50 stands for zero in the data rows.
Here are some points, each followed by its number:
45,44,63,81,43,25,53,48,54,59,51,45,56,55,46,53,42,64,61,74,60,57,38,41,48,60,49,47,64,40,56,47 0
38,57,69,53,49,27,49,41,65,46,52,45,51,51,47,83,45,29,55,67,32,68,51,63,35,51,52,64,67,23,66,57 1
61,32,20,48,52,56,37,43,49,54,82,41,33,54,25,45,56,79,51,44,27,28,48,58,22,81,3,37,50,73,42,32 2
77,78,52,28,50,81,38,51,62,44,48,56,38,22,34,52,51,44,29,33,58,22,32,38,40,47,47,68,37,67,55,67 3
50,51,78,41,70,34,66,41,56,39,51,30,68,75,55,57,57,40,36,50,14,76,58,48,71,51,64,35,63,54,73,27 4
77,76,54,28,50,74,32,51,71,49,51,53,39,25,31,52,50,48,37,31,63,27,41,43,29,39,42,69,40,66,58,73 5
63,20,77,39,81,34,43,51,22,33,67,22,45,52,62,65,49,47,49,46,47,63,37,71,67,50,51,43,65,46,59,52 6
28,21,39,40,27,39,41,25,37,39,53,70,36,52,60,78,29,73,54,85,58,48,21,35,45,70,62,57,83,52,63,41 7
59,52,58,42,58,41,42,58,54,45,48,47,51,66,72,60,39,49,76,54,63,63,61,56,83,37,55,37,50,55,70,30 8
29,44,50,48,69,33,20,81,40,77,23,62,62,62,48,20,37,54,57,59,58,46,59,48,53,38,75,44,48,24,56,63 9
48,23,31,43,41,46,26,41,25,34,41,47,39,57,69,68,38,34,59,52,74,47,33,46,65,47,47,49,61,30,45,43 10
72,82,38,44,64,47,86,47,53,54,66,51,34,68,38,44,42,28,33,18,32,59,67,50,38,58,36,51,28,60,24,41 11
60,61,21,46,27,52,52,50,73,57,75,51,54,31,51,20,47,59,57,40,60,28,50,56,28,34,43,42,32,46,41,77 12
61,31,59,85,49,35,46,69,48,46,59,41,50,78,68,48,61,30,64,43,72,55,48,41,71,35,63,50,68,56,68,40 13
62,91,37,42,29,60,45,55,76,41,58,53,50,29,40,37,56,35,11,39,45,21,34,36,63,44,62,55,29,55,47,64 14
48,34,50,61,49,49,43,40,34,27,47,53,38,58,62,81,33,43,55,66,53,54,37,38,61,69,46,60,69,40,46,34 15
59,34,37,53,48,29,10,38,30,35,48,44,35,48,67,58,48,26,57,64,64,45,34,46,66,62,48,54,60,40,45,53 16
70,87,24,43,48,50,65,32,56,36,59,54,38,42,48,56,37,48,58,41,42,53,70,56,43,62,21,40,27,50,7,55 17
48,78,35,21,35,60,66,43,66,44,68,57,39,22,39,46,66,69,31,40,35,38,51,64,42,48,52,48,33,67,46,64 18
53,50,57,45,53,74,64,67,61,48,57,47,74,39,36,27,30,56,36,32,55,37,49,36,32,42,51,46,41,40,59,53 19
67,51,56,15,51,46,20,22,55,31,47,31,56,35,64,74,56,22,36,45,41,46,36,71,53,33,54,55,61,36,57,76 20
44,30,60,41,41,39,28,38,70,54,73,38,48,59,50,81,42,44,56,57,51,59,45,85,42,58,53,50,58,67,73,52 21
72,31,43,49,57,90,40,70,48,65,80,44,53,37,46,45,44,77,43,41,63,17,36,83,49,58,24,56,27,84,38,58 22
47,61,53,51,50,83,60,71,57,38,52,58,59,25,42,41,46,60,46,47,56,38,57,41,47,50,49,54,39,52,52,51 23
72,57,46,34,63,49,45,28,62,39,80,31,68,30,38,24,56,72,46,47,21,45,62,55,22,65,31,30,46,59,42,71 24
40,39,61,50,41,48,19,55,55,36,34,47,64,50,56,55,40,56,58,76,62,43,41,28,66,47,63,43,70,37,77,44 25
52,51,59,35,40,32,34,22,58,34,49,37,64,42,66,58,28,36,71,63,70,74,48,51,61,52,60,37,53,43,65,51 26
58,74,41,59,55,40,65,51,54,56,67,60,42,45,43,21,58,47,45,50,42,53,52,39,48,75,56,55,29,70,39,53 27
55,71,39,61,57,51,52,68,57,65,33,49,56,65,30,27,40,50,43,31,47,48,78,44,47,42,40,30,32,40,26,47 28
67,45,50,15,51,51,65,23,54,27,76,28,39,35,40,54,39,48,57,16,55,62,59,61,14,45,34,30,52,48,53,58 29
25,7,43,38,43,52,4,53,46,73,47,47,64,59,58,38,50,52,54,59,62,41,37,78,64,47,66,41,50,64,72,46 30
30,21,56,60,39,38,47,57,47,56,38,37,59,63,46,54,31,28,47,36,71,61,53,56,41,30,64,45,61,14,51,57 31
37,51,30,12,49,75,92,62,35,55,46,88,24,28,54,41,59,85,74,22,66,51,73,51,24,21,53,54,44,54,50,52 32
35,33,47,50,52,22,27,57,35,69,46,49,30,51,57,58,57,30,49,66,51,45,25,76,53,49,51,69,55,29,54,63 33
54,67,45,47,46,62,47,66,64,51,45,48,58,57,28,24,48,37,18,28,44,28,49,15,35,38,60,51,49,47,56,52 34
48,50,18,30,30,71,48,58,69,58,75,57,38,54,35,44,25,60,53,30,63,33,56,59,30,51,36,36,33,72,54,37 35
62,62,32,50,35,62,80,37,51,39,66,66,40,26,55,43,75,89,47,44,46,34,54,41,25,46,49,56,53,69,30,76 36
23,28,76,66,62,56,52,60,44,63,31,47,76,62,53,50,53,48,49,63,46,66,52,58,63,51,64,56,55,50,65,41 37
50,66,40,47,18,67,26,62,79,54,47,40,48,37,34,54,47,57,49,39,72,38,55,71,69,32,36,24,24,64,47,48 38
42,37,30,59,27,65,48,79,49,64,48,44,24,32,25,34,63,70,66,25,80,32,47,53,44,31,20,34,36,52,49,31 39
44,62,49,54,28,78,68,51,60,42,37,56,46,21,29,57,57,79,41,45,52,26,47,36,27,42,33,53,51,40,42,54 40
68,75,49,51,51,56,72,39,66,45,64,52,55,38,40,34,63,69,47,42,39,47,68,41,35,55,45,38,39,77,38,60 41
55,36,44,64,50,35,48,53,42,33,73,33,52,56,73,81,27,35,46,72,40,42,31,74,61,58,34,60,61,7,35,58 42
43,64,48,58,60,73,76,78,52,36,45,55,58,44,31,9,52,55,63,32,54,60,74,5,47,56,47,35,33,54,57,15 43
54,50,59,39,42,32,30,26,60,35,56,39,64,41,64,52,23,36,71,65,73,71,45,52,64,55,58,35,48,45,64,47 44
New points follow, each followed by the numbers of its two nearest points above, smallest number first.
59,56,34,44,38,64,83,42,50,43,70,64,36,19,49,42,72,77,50,38,45,35,50,49,23,47,42,60,46,64,34,68 18 36
48,30,45,43,79,54,33,40,27,47,49,54,48,56,69,66,40,45,75,77,37,59,51,63,61,79,27,65,51,51,45,33 15 16
81,38,83,52,76,56,63,41,28,48,39,30,46,54,53,76,57,82,37,51,45,43,22,40,67,35,29,54,76,48,54,44 6 15
51,59,53,50,65,67,56,82,55,44,58,57,46,25,36,25,42,63,66,46,57,42,52,34,37,56,38,55,35,45,64,44 19 23
50,65,38,46,21,68,31,59,77,53,46,40,48,34,39,50,47,55,54,36,72,36,55,68,73,34,35,26,23,60,47,43 35 38
35,38,53,46,53,24,27,52,43,70,41,49,34,56,57,66,60,34,48,64,44,49,29,74,55,41,57,67,60,30,62,65 1 33
38,37,46,50,44,26,33,54,46,70,47,49,31,45,59,59,54,36,59,59,58,48,26,69,53,40,52,65,53,34,61,57 16 33
43,60,54,58,61,65,70,72,47,41,42,50,57,46,31,9,47,53,66,35,60,61,69,8,51,59,50,34,37,51,60,18 23 43
44,40,32,55,35,58,40,74,46,62,47,44,26,40,33,39,57,72,65,31,77,35,52,58,54,32,20,28,37,49,46,35 38 39
55,40,57,68,60,85,59,82,52,47,61,59,38,40,48,73,73,63,77,33,52,40,76,70,33,46,23,72,52,65,49,51 22 23
45,28,39,80,46,54,65,52,25,38,42,51,64,61,78,60,52,48,44,73,42,45,40,37,71,54,45,59,70,22,26,43 15 42
33,38,41,39,48,24,27,47,39,60,44,54,31,51,65,63,55,36,50,66,43,48,31,72,58,47,59,63,55,29,54,59 16 33
36,50,26,44,53,63,60,79,42,32,66,62,35,9,45,16,71,48,72,43,48,37,51,34,28,52,44,67,41,22,57,53 12 23
71,72,61,55,64,60,63,50,60,50,57,42,61,22,30,23,63,69,58,41,46,47,67,45,26,52,34,47,33,58,43,72 24 41
64,27,58,87,49,38,41,70,43,45,52,37,50,72,65,48,66,28,62,43,76,50,40,34,68,35,61,56,69,52,68,43 8 13
50,50,75,80,54,44,33,51,62,73,39,43,75,71,49,61,49,31,36,70,40,48,40,57,60,57,56,65,55,54,55,55 0 37
67,80,37,56,61,38,63,56,54,57,70,61,45,47,49,13,61,44,47,47,43,51,58,39,53,71,56,55,28,74,40,54 27 41
37,50,28,15,49,70,86,57,36,56,42,86,27,34,55,42,60,83,75,22,63,53,74,47,24,23,53,51,43,59,49,48 32 36
43,36,66,42,67,55,41,47,35,76,25,49,51,68,35,49,38,48,39,44,54,59,45,45,51,59,48,54,47,64,53,38 0 37
39,41,44,47,49,24,35,55,43,67,48,53,32,52,58,59,54,35,51,62,48,47,26,70,54,44,56,72,53,32,56,61 16 33
59,34,26,44,49,58,33,49,52,48,84,38,34,57,24,53,53,71,50,46,25,27,50,63,25,78,8,34,49,75,47,30 2 35
63,78,34,52,59,38,57,58,52,54,68,65,39,49,51,19,66,41,46,46,41,48,57,40,51,65,60,59,29,76,43,55 27 41
57,75,34,2,50,56,66,42,57,50,73,66,33,42,51,30,49,48,46,19,53,56,65,58,39,45,66,43,24,84,55,56 18 41
44,59,76,42,71,35,65,47,52,36,49,33,66,67,50,59,60,44,29,53,10,72,59,51,72,52,64,37,60,47,64,35 4 37
33,28,37,33,30,45,37,19,38,38,52,67,37,52,58,74,29,72,47,84,52,43,16,28,47,70,61,58,79,52,63,37 7 15
27,20,58,60,40,40,45,58,42,51,40,39,59,69,52,56,35,30,53,40,73,62,53,56,42,34,65,40,61,16,49,50 10 31
14,19,50,65,31,49,49,65,55,70,50,59,57,81,63,77,48,53,41,68,47,43,39,73,62,42,67,58,67,47,63,37 30 37
58,35,20,40,48,56,37,45,52,48,92,38,29,53,21,44,50,78,49,43,23,23,46,64,14,83,4,35,51,70,44,34 2 35
29,47,30,26,51,75,68,48,38,70,43,56,49,30,33,32,53,83,31,45,28,36,45,71,45,57,33,39,23,53,21,47 18 40
54,47,54,46,56,40,43,48,51,46,43,48,57,72,73,59,46,37,77,49,65,70,63,55,81,33,55,36,49,56,67,29 8 26
77,88,23,36,48,50,66,33,54,31,57,55,38,47,52,57,36,46,56,38,44,55,76,52,49,63,23,38,25,54,11,51 11 17
53,47,73,77,64,43,40,47,57,70,45,39,67,71,49,56,54,27,35,64,38,54,44,55,56,62,57,71,58,54,48,56 0 37
47,61,57,57,62,62,68,73,52,40,44,48,60,38,34,10,46,57,67,39,60,63,70,10,51,55,45,33,35,46,62,19 23 43
63,55,49,65,46,52,61,45,52,61,41,45,35,26,24,40,60,72,66,41,60,42,49,40,18,44,15,49,50,36,35,62 39 40
59,58,35,50,36,63,82,42,46,43,65,60,40,21,52,45,75,83,51,41,44,37,53,54,31,45,39,54,46,64,30,71 36 41
40,28,30,37,32,47,41,23,40,37,55,67,39,57,65,72,34,68,52,78,52,42,22,31,47,67,59,56,77,54,62,37 7 15
27,46,29,44,39,23,27,41,53,60,51,67,47,53,60,51,45,41,60,72,49,51,51,65,42,59,65,53,50,37,47,64 16 33
59,50,56,87,48,19,46,48,45,79,36,47,48,74,49,49,40,37,40,61,63,50,29,42,49,46,51,58,58,31,34,62 0 33
55,41,80,94,47,35,57,51,62,54,60,35,69,54,56,55,44,44,66,60,73,66,53,57,44,50,52,49,60,47,51,66 0 13
41,17,63,54,54,72,57,36,35,59,44,36,47,60,44,84,44,34,42,44,48,57,34,69,47,64,15,66,55,49,42,26 15 37
48,19,41,43,42,47,23,34,26,33,41,40,47,55,70,64,39,29,58,52,73,51,35,50,61,44,52,49,65,32,46,49 10 16
54,35,51,83,54,67,50,66,48,43,45,53,57,60,68,73,49,36,63,64,54,44,60,57,62,51,36,73,58,38,37,50 15 42
47,58,75,42,72,34,61,44,54,34,46,32,65,72,51,59,58,41,33,51,15,71,63,45,70,51,65,33,60,51,66,30 4 37
38,49,34,18,48,71,87,63,37,53,41,86,21,33,54,49,65,84,73,21,63,51,73,48,20,19,56,57,51,56,56,50 32 36
44,52,51,56,58,67,68,69,51,42,42,45,59,46,31,6,53,51,65,32,56,64,68,13,49,51,48,35,36,48,63,20 19 43
44,43,69,81,36,36,51,32,49,65,40,38,63,58,50,52,57,47,34,70,51,56,26,47,71,66,52,49,54,54,43,46 0 37
41,47,62,76,40,22,59,54,56,60,54,47,48,54,42,48,41,67,67,71,56,61,40,39,46,55,45,42,61,35,61,43 0 25
56,50,78,80,63,41,41,46,55,70,40,40,68,73,52,61,53,25,33,62,40,61,43,57,60,60,56,65,54,60,46,56 0 37
53,53,59,46,60,40,44,57,51,46,40,48,57,68,64,59,44,51,74,61,56,68,64,50,82,40,55,32,49,50,69,25 8 26
15,14,48,65,36,53,48,70,51,71,46,62,53,89,61,76,37,51,44,67,50,45,46,70,59,41,64,60,69,42,62,33 31 37
25,26,73,61,66,55,47,63,41,64,31,51,63,63,50,49,62,47,51,58,46,64,52,57,61,51,66,56,59,53,62,37 0 37
29,48,26,24,53,74,69,46,34,78,38,62,52,32,35,28,50,80,31,46,22,39,47,66,41,55,32,42,23,51,25,45 18 40
62,71,38,62,58,36,61,55,57,59,72,57,42,45,47,14,65,37,50,48,43,53,50,40,44,70,55,57,30,70,42,56 27 41
55,57,71,41,69,37,52,43,50,31,44,29,68,71,52,61,59,43,33,53,17,68,58,47,75,50,61,34,65,52,65,34 4 8
58,46,56,21,49,43,22,24,51,27,52,31,53,42,66,76,57,21,34,45,40,51,38,73,55,34,58,57,62,33,51,77 16 20
42,37,66,84,43,25,41,45,44,54,44,41,41,62,35,50,63,42,45,60,51,61,36,34,52,67,56,47,67,55,52,40 0 15
41,43,61,72,33,38,41,32,65,52,41,38,47,58,51,85,63,24,54,61,40,60,43,64,48,50,38,64,63,38,52,49 1 21
41,34,66,42,64,52,47,43,34,76,26,46,46,68,35,53,40,48,39,41,52,62,44,51,49,52,48,50,50,60,53,35 31 37
65,46,53,19,51,43,18,27,50,23,53,32,55,45,66,75,54,21,36,43,43,46,41,67,60,38,64,51,63,38,56,73 16 20
22,45,47,32,46,53,20,42,53,61,34,61,52,30,57,69,44,29,52,80,40,49,37,78,50,65,51,78,43,34,53,65 1 33
36,41,42,62,47,37,63,36,41,63,59,64,40,63,65,59,61,23,47,60,38,61,40,67,48,68,57,80,50,58,41,49 15 33
